In the data rows, 128 means zero.
Here are some points:
[ 64 111 134 141 141 130 167 129 109 117 125  86 154 110 112  96 152 109
 116 164 116 118 176 131 145 121  92 134]
[134 144 135 105 106 128 115 147 127 118  85 148 124 135 119 156 145 130
 140 115 140 151 137 110 126 108 143 126]
[107 164 145 114  98 156 119 137  77  75  80 115 121 129 147 116 165  97
 101 112 116 123 163 135 128 169 127 151]
[157 104  86 157 149 107 110  86 166 127 158 210 132 178 118 142 119 142
  87 142 129 108  67 131 142 141 150  99]
[162 102  84 161 144 105 110  95 167 126 171 202 133 169 117 142 123 133
 111 139 119 113  72 127 139 139 153  97]
[163 108  86 162 146 103 110  87 166 131 158 209 130 175 114 145 123 143
  90 137 133 112  62 133 138 135 154  92]
[ 89 152 111 110  98 110 128 122 108  99 112 111 135  96 158 143 128 139
 135  83 134 121 108 137 133 108 102 130]
[144 145 133 154 142 116 124 132 131 154 137 101 147 103 106 133  95 152
 176  98 125 156 118 136 109 110 100 111]
[140 123 155  92 132 161 133 143 146 149 133  85  83 108 160 114  98 134
 145 133 122 146 146 109 114 108 118 181]
[142 169 177  93 118 148 107 178 138 115  87  98 122 138 132 108  88 138
 135 126 189 144 162 126  82 125 141 153]
[139 168 163 102 117 136  97 183 137 127  81 106 127 139 127 119  90 138
 141 128 170 151 177 123  82 113 142 146]
[199 123 112 133 123 135 119 113 144 162 167 140 149 113 106 136  94 132
 158 103 108 143 117 138 107 124 124 111]
[ 48 124 127 156 135 122 178 138  86 131 126  94 184 132 120 112 178 101
 116 167 117 115 171 126 152 144 122 137]
[ 94 167 143 127  89 150 118 151  88  74  87 122 119 126 150 116 167 106
 111 124 115 136 160 134 125 166 126 156]
[138 144 126 149 145 119 129 129 127 139 127 100 149 113 105 128  98 139
 166  97 130 147 122 131 116 118 102 118]
[ 88 162 138 129  94 145 123 154  93  76  85 128 121 128 146 112 164 107
 117 124 116 144 163 134 125 161 125 165]
[ 90 159 136 127  95 152 122 146  89  74  85 131 119 126 147 115 162 103
 114 123 115 141 167 136 127 165 127 161]
[163 104  85 162 143 104 107  95 171 129 169 204 135 171 119 144 124 135
 110 141 119 111  70 124 139 137 152  97]
[134 147 147 108 117 135 102 165 133 124  80 113 133 131 128 119  92 129
 140 117 155 149 180 119  99 116 135 142]
[ 97 151 114 113  99 111 128 120 101 103 105 109 135  97 157 140 128 143
 133  79 139 124 108 140 129 108 101 129]
[136 121 154  96 129 141 131 154 160 126 129  98  78 117 148 126 108 154
 151 138 124 164 145  81 117 131 126 203]
[118 123 164 116 120 113 138 154 109 135  84  84 105 133 138 127 146 138
 128 112 149 123 175 105 138 135 147 128]
[164 110  83 154 142 113 110  99 157 126 167 187 128 156 113 141 122 128
 117 133 118 115  75 132 136 126 141 100]
[157 127 151 107 145 163 131 137 150 160 139  77  58 113 161 101  93 135
 156 130 135 157 128  95 114 119 119 204]
[ 31 141 135 133 150 136 160 128  95 128 133  81 162  94 100 103 178  92
 112 180 105 114 155 156 160 145  99 133]
[100 151 122 116 101 103 124 138 128 118 121 107 122 103 153 130 125 117
 125 104 151 139 131 136 146 106 102 137]
[202 128 116 138 117 134 114 115 145 163 173 146 149 114 108 138  96 131
 158 104 106 149 111 137 103 118 126 111]
[131 148 125 106 106 130 115 144 122 111  89 157 122 145 116 168 159 129
 147 118 138 141 114 102 132 105 150 120]
[166 120 135 139 120 119 113 112 123 200 153 102 146  76 107 150 100 181
 171 101 106 159 127 141 104  91  93  95]
[127 103 188  80 143 146 172 185 107 106 114  93  55 117 190 108 127 116
 135 135 161 110 146 139 125 115 155 150]
[159  99  82 159 150 104 113  92 165 127 159 205 132 177 115 141 120 137
  97 140 129 107  70 126 143 139 149 100]
[135 149 131  96 110 132 119 156 129 110  76 162 132 156 109 167 157 127
 146 120 147 146 129  98 134 110 153 125]
[166 118 121 140 125 121 113 118 135 185 166 116 154  90 103 143  96 166
 174 107  99 149 124 131 108 103 107 101]
[139 162 177  88 118 152 113 177 136 112  84  95 119 138 130 107  87 139
 134 121 193 140 165 125  82 128 141 157]
[ 38 139 141 137 150 131 165 116  98 129 124  83 160  97 113 101 177  92
 110 172 103 114 150 151 153 146 105 136]
[ 38 134 132 135 152 130 155 139 111 121 137  87 155  94 101 101 180  96
 119 185 105 119 156 148 162 142  96 134]
[126 126 142 119 111 117 124 151 127 121  92 123 127 122 129 138 125 133
 135 116 143 156 153 109 130 114 124 138]
[195 126 109 137 119 131 111 110 149 159 178 154 147 113 106 139  99 132
 156 106 101 141 105 134 103 118 131 104]
[166 114  84 151 135 120 111 104 155 129 170 180 132 144 113 139 117 121
 132 129 112 118  84 129 130 121 139  96]
[165 101  84 163 146 104 111  93 171 129 167 203 133 170 117 142 121 132
 103 138 121 110  71 131 139 137 153  96]
[ 33 118 128 143 150 133 168 134  97 123 133  83 166 107 107 101 170  95
 115 184 106 110 174 136 162 137  98 136]
Then 10 other points, each followed by its number:
[ 94 167 140 128  90 154 121 141  89  79  89 134 116 125 149 115 162 105
 113 117 112 143 160 144 120 162 128 150] 0
[136 158 192  88 116 151 111 177 139 111  95  90 102 133 146  97  92 139
 134 121 211 143 140 137  93 131 130 169] 1
[156  98  80 162 152 106 113  92 173 125 166 212 137 181 116 144 118 139
  93 146 127  98  68 122 144 144 155  99] 2
[ 51 137 133 131 148 135 155 131 104 123 131  86 148  90 102 101 174  95
 110 172 106 120 155 152 157 139  93 127] 3
[111 164 142 120  97 148 112 145  90  81  90 117 125 131 148 122 165 101
 113 120 109 123 159 129 130 162 130 145] 4
[200 128 111 134 118 133 112 108 145 164 175 148 150 114 106 141  97 132
 160 100 101 146 107 140 103 121 126 105] 5
[180 119 102 138 133 126 121 118 148 151 166 153 145 118 102 135 106 139
 153 117 110 137 102 127 118 120 127 114] 6
[129 105 189  81 142 150 172 179 103 111 111  87  54 117 189 107 124 117
 129 132 163 105 144 143 124 114 155 149] 7
[169 107  83 156 148 111 111  88 159 131 159 199 132 170 116 143 122 133
  99 133 125 110  72 130 139 135 147  97] 8
[121 143 121 113 104 129 121 133 111 109  97 145 118 136 125 157 155 131
 140 108 130 132 107 115 132 106 138 120] 9
Which of these numbered points is nearest to each point below, ignoring the 2 directions in which the first points spread most? Its number follows each.
[ 95 167 144 126  93 149 124 150  83  78  74 125 115 123 143 109 168 110
 106 118 131 155 163 143 122 161 119 167] > 0
[165 105  79 150 146 117 114  87 153 125 163 190 130 161 112 136 120 124
 110 131 118 109  75 132 139 133 141  95] > 8
[167 111  84 154 142 109 111  98 154 129 165 187 124 152 115 139 122 127
 117 131 121 119  73 132 135 123 138  99] > 8
[113 159 141 118  98 150 113 141  91  80  87 116 124 129 149 125 163 103
 113 115 107 119 164 128 128 164 128 140] > 4
[181 120 103 141 127 125 118 114 145 150 166 154 142 121 102 134 107 137
 144 116 111 136  98 129 119 118 129 108] > 6
[ 36 142 138 138 149 128 156 136 105 127 135  83 156  90 100 105 183  94
 116 185 107 120 153 152 159 141  95 135] > 3
[129  99 190  70 149 156 172 189 106 104 105  78  61 125 187  95 118 114
 132 137 172 106 147 137 132 122 147 161] > 7
[115 159 142 119  96 149 111 141  95  84  93 118 122 128 149 130 163 102
 115 117 107 116 160 125 129 156 133 137] > 4
[167 108  79 154 142 116 109  90 157 127 165 191 129 158 115 138 119 123
 117 129 116 113  75 133 134 129 143  92] > 8
[134 157 184  90 113 150 110 172 140 109  94  93 109 134 140 105  88 138
 137 121 204 141 145 130  92 129 133 166] > 1
[202 128 113 138 117 130 110 110 147 162 179 152 148 113 106 141  98 133
 161 107 103 143 105 138 101 118 128 104] > 5
[ 31 142 143 136 150 129 164 122  92 129 127  82 163  95 109 101 179  94
 109 179 106 117 154 156 157 145 100 140] > 3
[124 147 122 110 102 130 121 134 110 112  92 144 115 134 122 155 156 133
 133 107 136 140 108 119 132 102 134 123] > 9
[114 143 116 121 102 120 120 132 113 113 104 135 114 120 136 151 151 136
 140 103 132 137 101 121 132  98 123 127] > 9
[165 106  81 149 141 119 112  87 150 127 167 189 129 157 116 137 118 121
 118 130 111 110  76 130 135 128 143  95] > 8
[ 32 144 138 137 147 136 161 115  96 130 134  86 160  99 114 103 176  86
 110 176 103 113 148 156 156 145 107 131] > 3
[164 109  84 151 137 113 114  94 150 126 164 186 129 152 113 140 120 127
 118 129 116 118  78 132 135 124 139  99] > 8
[141 150 133  97 102 134 111 141 128 116  88 161 124 146 119 164 149 125
 145 114 137 143 128 108 125 108 153 112] > 9
[121 102 179  84 149 145 176 173 107 112 105  99  53 116 184 117 123 118
 123 130 152 109 158 128 130 121 154 144] > 7
[172 119  92 147 131 122 112 107 152 139 175 168 136 136 108 138 113 129
 143 121 105 126  89 127 124 119 137 105] > 6
[ 48 122 127 152 133 129 181 127  80 130 123  94 182 133 121 112 174  97
 114 162 117 112 171 133 151 144 122 136] > 6
[203 122 112 130 118 138 118 111 140 160 165 140 149 113 107 136  93 125
 154  97 108 145 122 137 106 124 124 110] > 5
[152  94  79 162 155 106 116  95 170 121 157 210 137 180 118 141 117 140
  92 149 133  99  71 124 148 149 152 106] > 2
[153  98  81 160 151 103 114  95 171 127 158 209 137 181 116 141 116 142
  90 147 133 102  72 119 148 146 153 107] > 2
[ 36 141 142 136 148 130 161 121  98 132 128  86 159  97 110 101 177  90
 107 175 106 120 149 152 156 144 104 137] > 3
[109 152 114 119  99 118 125 124 109 108 110 129 119 112 145 146 142 138
 139  91 130 131  98 130 129  99 117 123] > 9
[ 24 133 134 140 155 134 162 127  95 129 137  80 167 100 103 104 177  88
 115 183 101 105 161 152 166 144 105 136] > 3
[130 104 188  69 144 163 165 181 110 100 113  81  64 126 189  93 118 109
 138 135 169 100 143 140 129 124 151 156] > 7
[117 160 146 118  96 144 113 139  98  85  94 115 122 132 150 131 162 104
 116 115 109 123 160 129 128 154 134 134] > 4
[ 47 127 126 154 132 121 176 135  87 133 126  91 181 131 127 116 180 100
 117 164 116 115 167 133 151 141 121 137] > 6
[198 126 110 138 119 133 116 108 145 163 174 150 145 115 107 136  99 134
 157 103 102 143 102 139 103 117 128 107] > 5
[113 103 175  96 149 134 174 179 107 113 107 107  48 109 186 123 127 125
 129 131 149 115 155 125 122 120 161 143] > 7
[ 48 121 123 155 134 124 175 131  88 130 130  98 184 134 124 117 177  95
 121 166 110 108 169 128 153 141 128 134] > 6
[140 138 195  75 122 162 127 179 125 107 100  82  86 136 158  91  94 127
 138 122 207 127 136 139 105 131 138 170] > 1
[166 105  81 150 146 114 119  96 148 126 156 181 127 157 108 132 118 126
 111 129 125 112  80 127 139 130 136 104] > 8
[115  98 175  87 150 141 175 179 104 111 108  99  57 113 183 116 121 118
 125 134 150 108 159 125 129 120 154 147] > 7
[123 105 176  86 150 144 175 171 104 117 109  98  49 111 180 117 120 124
 121 131 151 112 154 128 124 115 153 150] > 7
[125  99 189  75 150 149 172 192 108 105 109  84  60 121 185 100 125 117
 132 140 168 111 148 134 131 120 151 159] > 7
[144 145 195  79 116 165 122 163 127 107 107  87  84 136 161  95  91 126
 139 118 200 123 136 144  98 128 139 159] > 1
[ 47 124 128 157 139 119 173 138  93 133 136  99 181 134 123 112 181  99
 125 169 111 117 165 125 151 140 124 129] > 6
[118 155 153 121 102 135 110 150 103  94  87 110 121 130 145 133 165 111
 122 119 120 129 161 119 133 147 131 135] > 4
[133 151 180  89 115 153 111 174 141 106  98  94 113 134 141 104  89 136
 140 123 202 136 152 126  95 134 136 166] > 1
[167 107  81 154 139 118 111  83 154 124 170 192 127 162 117 139 119 118
 118 127 110 105  74 134 135 128 147  88] > 8
[137 132 200  75 126 157 135 181 126 106 108  83  78 135 165  91 101 126
 139 127 202 125 134 142 112 128 138 169] > 1
[168 106  80 161 142 111 107  89 166 127 168 205 133 166 118 145 119 126
 110 137 114 108  69 133 136 132 151  89] > 8
[138 152 130  91 104 136 116 152 122 110  77 165 125 152 108 166 153 125
 142 119 148 149 125 102 131 109 153 119] > 9
[114 101 176  94 151 139 174 183 107 113 108 104  57 113 182 119 124 123
 128 135 150 112 159 125 127 122 155 151] > 7
[154  99  85 162 149 103 107  93 177 128 164 214 135 181 121 146 121 143
  94 145 127 104  68 124 143 142 158 100] > 2
[ 49 121 130 154 136 126 177 129  85 129 131  95 183 132 123 112 180  96
 119 167 112 111 169 134 148 145 125 133] > 6
[140 130 195  72 126 170 137 172 122 104 105  79  82 136 163  87  94 119
 137 121 199 116 140 138 110 132 141 163] > 1
[142 169 179  89 114 150 109 173 136 115  86 100 117 139 132 111  86 140
 134 120 195 143 159 131  76 126 142 156] > 1
[ 91 165 141 132  92 147 122 150  92  75  87 132 117 123 149 115 166 104
 114 123 117 147 163 139 126 163 127 157] > 0
[119 167 151 120  93 146 113 142  92  84  91 115 119 126 147 127 166 104
 114 116 110 129 157 130 125 154 128 141] > 4
[142 174 177  98 110 147  97 178 145 118  94 104 123 137 133 114  89 139
 144 125 179 143 159 130  73 121 151 145] > 1
[127 152 155 114 102 134 116 141  98 103  81 104 115 132 141 130 158 117
 116 108 127 126 161 117 132 142 132 131] > 4
[177 114  95 143 135 119 120 110 141 141 165 162 136 134 105 133 110 131
 133 121 118 129  92 129 127 119 126 110] > 6
[ 91 162 136 128  92 153 123 142  86  75  86 132 119 125 145 112 158 103
 114 121 117 135 165 137 128 168 128 157] > 0
[150 126 164  83 145 170 137 147 150 157 144  71  61 110 164 109  98 141
 147 145 126 146 134 105 114 106 118 198] > 3
[201 123 115 128 120 138 120 108 138 161 166 141 150 112 104 135  95 129
 154  99 109 144 117 137 104 121 123 112] > 5
[ 53 126 130 151 136 129 175 128  84 130 127  92 175 128 121 111 176 101
 118 163 114 116 170 134 149 144 121 131] > 6
[ 23 135 136 145 153 126 163 136 101 129 135  84 167  95 100 104 182  98
 116 190 106 117 160 147 165 138 101 139] > 3
[117 152 152 119 103 134 116 149 100  97  87 108 123 128 140 130 160 115
 117 116 120 125 164 119 134 149 129 139] > 4
[105  97 161 104 152 137 178 175 103 110 103 111  51 113 181 133 130 120
 129 126 147 103 164 114 129 128 165 136] > 7
